x =
[[153 113 125 135  88]
 [172 113 125 134  88]
 [153 113 125 135  88]
 [153 113 125 134  88]
 [153 113 125 160  88]
 [153 113 125 135  87]
 [153 113 125 135  88]
 [153 113 125 135  86]
 [153 113 125 135  80]
 [153 113 125 135  88]
 [153 113 125 135  88]
 [153 113 125 135  88]
 [153 113 125 135  88]
 [153 113 125 134  88]
 [153 113 125  73  88]]
x[0][0]: 153
x[:, 2]: [125, 125, 125, 125, 125, 125, 125, 125, 125, 125, 125, 125, 125, 125, 125]
x[14][2]: 125
x[:, 4]: [88, 88, 88, 88, 88, 87, 88, 86, 80, 88, 88, 88, 88, 88, 88]
x[7][1]: 113
x[2][1]: 113
x[3][2]: 125
x[12][1]: 113
x[6]: [153, 113, 125, 135, 88]
x[14]: [153, 113, 125, 73, 88]
x[8]: [153, 113, 125, 135, 80]
x[3][4]: 88
x[14][3]: 73
x[:, 1]: [113, 113, 113, 113, 113, 113, 113, 113, 113, 113, 113, 113, 113, 113, 113]
x[9][3]: 135
x[6][3]: 135
x[14][4]: 88
x[13][4]: 88
x[0][4]: 88
x[9][2]: 125
x[10][3]: 135
x[0]: [153, 113, 125, 135, 88]
x[10][0]: 153
x[1][1]: 113
x[8][4]: 80
x[5][2]: 125
x[0][2]: 125
x[5][1]: 113

A =
[[132 150 153 154 132 134 153 150 133 154 134 134]
 [118 144 148 149 119 117 149 146 117 145 117 116]
 [126 158 164 165 126 122 164 159 123 161 122 121]
 [136 152 156 156 136 137 156 153 137 156 137 137]
 [133  80  69  68 133 136  70  78 135  72 136 137]
 [121 139 141 142 122 117 142 139 119 139 117 116]]
A[-6,-12]	132
A[:, -5]	[150, 146, 159, 153, 78, 139]
A[5,6]	142
A[1,8]	117
A[-6,-10]	153
A[4]	[133, 80, 69, 68, 133, 136, 70, 78, 135, 72, 136, 137]
A[5,11]	116
A[-4,-6]	164
A[:, 9]	[154, 145, 161, 156, 72, 139]
A[:, 1]	[150, 144, 158, 152, 80, 139]
A[5]	[121, 139, 141, 142, 122, 117, 142, 139, 119, 139, 117, 116]
A[1,10]	117
A[-5,-10]	148
A[3,1]	152
A[-3,-3]	156
A[-6,9]	154
A[-5]	[118, 144, 148, 149, 119, 117, 149, 146, 117, 145, 117, 116]
A[-4,-9]	165
A[-3,5]	137
A[2]	[126, 158, 164, 165, 126, 122, 164, 159, 123, 161, 122, 121]
A[-3,11]	137
A[-2,-5]	78
A[4,-1]	137

a = [166  75  59  69 162 177]
a[-6]: 166
a[5]: 177
a[4]: 162

X =
array([[135, 148, 131, 137],
       [133, 130, 130,  96],
       [143, 140, 130, 133],
       [130, 152, 122,  59],
       [126,  94, 128, 155]])
X[0, 0] => 135
X[0, 2] => 131
X[4, 3] => 155
X[1, 2] => 130
X[3, 2] => 122
X[:, 3] => [137, 96, 133, 59, 155]
X[0, 3] => 137
X[1, 3] => 96
X[2] => [143, 140, 130, 133]
X[4, 0] => 126

M =
| 124 | 124 | 122 | 124 | 122 | 122 | 124 | 124 |
| 104 | 105 | 185 | 105 | 185 | 184 | 105 | 104 |
| 199 | 194 |  75 | 190 |  71 |  71 | 190 | 199 |
|  84 |  89 | 197 |  92 | 201 | 200 |  91 |  84 |
| 150 | 151 | 111 | 153 | 112 | 112 | 153 | 150 |
| 154 | 154 | 116 | 155 | 115 | 116 | 155 | 154 |
|  84 |  89 | 190 |  92 | 193 | 193 |  92 |  84 |
| 144 | 139 |  93 | 136 |  92 |  92 | 136 | 144 |
Rows and columns are counted from 0.
row 0 col 0 => 124
row 3 col 0 => 84
row 0 col 6 => 124
row 3 col 7 => 84
row 7 col 5 => 92
row 3 col 2 => 197
row 0 col 4 => 122
row 4 col 3 => 153
row 2 col 3 => 190
row 5 col 4 => 115
row 6 col 5 => 193
row 2 col 2 => 75
row 2 col 7 => 199
row 3 col 3 => 92
row 6 col 1 => 89
row 6 col 6 => 92
row 7 col 3 => 136
row 4 col 2 => 111
row 6 col 2 => 190
row 1 col 5 => 184
row 1 col 7 => 104
row 3 col 4 => 201
row 1 col 3 => 105
row 3 col 5 => 200
row 4 col 0 => 150
row 5 col 6 => 155
row 1 col 4 => 185
row 2 col 0 => 199
row 6 col 0 => 84
